x = [[-.30, -.02, -.14, -.45, -.04, .19], [.27, .25, -.19, .32, -.21, -.50], [-.10, -.10, .01, .04, -.03, .07], [.17, -.16, -.09, -.03, -.08, -.07], [.23, -.08, .31, .14, .29, .23], [.01, -.25, .02, .01, .04, -.02], [.16, .03, -.11, .01, -.02, -.02], [-.04, .10, .07, -.01, .04, .05], [.04, -.17, -.17, .05, -.18, .01], [.06, -.43, .60, .01, .44, -.23], [.01, .03, .05, .06, -.05, .00], [-.06, -.05, .06, .06, -.05, .04], [.18, .06, .16, .06, .37, .27], [-.16, -.07, .04, -.04, .12, -.05], [.23, -.25, -.17, -.06, .01, -.15]]
x[0,0] => -.30
x[5,5] => -.02
x[7,1] => .10
x[4,2] => .31
x[13,2] => .04
x[10,3] => .06
x[13] => [-.16, -.07, .04, -.04, .12, -.05]
x[1,0] => .27
x[:, 1] => [-.02, .25, -.10, -.16, -.08, -.25, .03, .10, -.17, -.43, .03, -.05, .06, -.07, -.25]
x[9] => [.06, -.43, .60, .01, .44, -.23]
x[9,4] => .44
x[8] => [.04, -.17, -.17, .05, -.18, .01]
x[3,4] => -.08
x[7] => [-.04, .10, .07, -.01, .04, .05]
x[13,5] => -.05
x[5,1] => -.25
x[12,5] => .27
x[2,1] => -.10
x[14,4] => .01
x[3,3] => -.03
x[3,0] => .17
x[4,1] => -.08
x[14,3] => -.06
x[14,2] => -.17
x[12,1] => .06
x[11] => [-.06, -.05, .06, .06, -.05, .04]
x[0] => [-.30, -.02, -.14, -.45, -.04, .19]
x[7,2] => .07
x[5,2] => .02
x[6] => [.16, .03, -.11, .01, -.02, -.02]
x[6,4] => -.02
x[0,4] => -.04
x[:, 4] => [-.04, -.21, -.03, -.08, .29, .04, -.02, .04, -.18, .44, -.05, -.05, .37, .12, .01]
x[10,4] => -.05
x[8,0] => .04

arr =
[[329 144 555 368 635 356]
 [707 562 788 263 258 698]
 [246 571  99 729 498 158]
 [490 364 399 361 360 453]
 [425 598 486 733 471 384]
 [462 514 531 515 718 323]
 [417 577 597 600 572 499]
 [267 266 591 332 804 370]
 [685 389 442 496 133 392]
 [324 233 634 499 594 280]
 [558 623 475 418 750 613]
 [577 594 538 719 225 343]
 [641 307 768 354 206 577]
 [316  99 562 577 512 252]]
arr[0, 0] => 329
arr[8, -1] => 392
arr[-14, -1] => 356
arr[:, -6] => [329, 707, 246, 490, 425, 462, 417, 267, 685, 324, 558, 577, 641, 316]
arr[-7] => [267, 266, 591, 332, 804, 370]
arr[-1, -1] => 252
arr[-4, -4] => 475
arr[:, -5] => [144, 562, 571, 364, 598, 514, 577, 266, 389, 233, 623, 594, 307, 99]
arr[-12, -3] => 729
arr[3, -2] => 360
arr[-6, 2] => 442
arr[10, 3] => 418
arr[7, 5] => 370
arr[-2, 2] => 768
arr[-2, -2] => 206
arr[12] => [641, 307, 768, 354, 206, 577]
arr[:, 4] => [635, 258, 498, 360, 471, 718, 572, 804, 133, 594, 750, 225, 206, 512]
arr[-10, 3] => 733
arr[9, 4] => 594
arr[-13, -6] => 707
arr[12, 5] => 577
arr[:, 2] => [555, 788, 99, 399, 486, 531, 597, 591, 442, 634, 475, 538, 768, 562]
arr[-4, 5] => 613
arr[-2, 0] => 641
arr[13] => [316, 99, 562, 577, 512, 252]
arr[-1, -6] => 316
arr[5, -3] => 515
arr[6, -1] => 499
arr[-14, -2] => 635
arr[-8] => [417, 577, 597, 600, 572, 499]
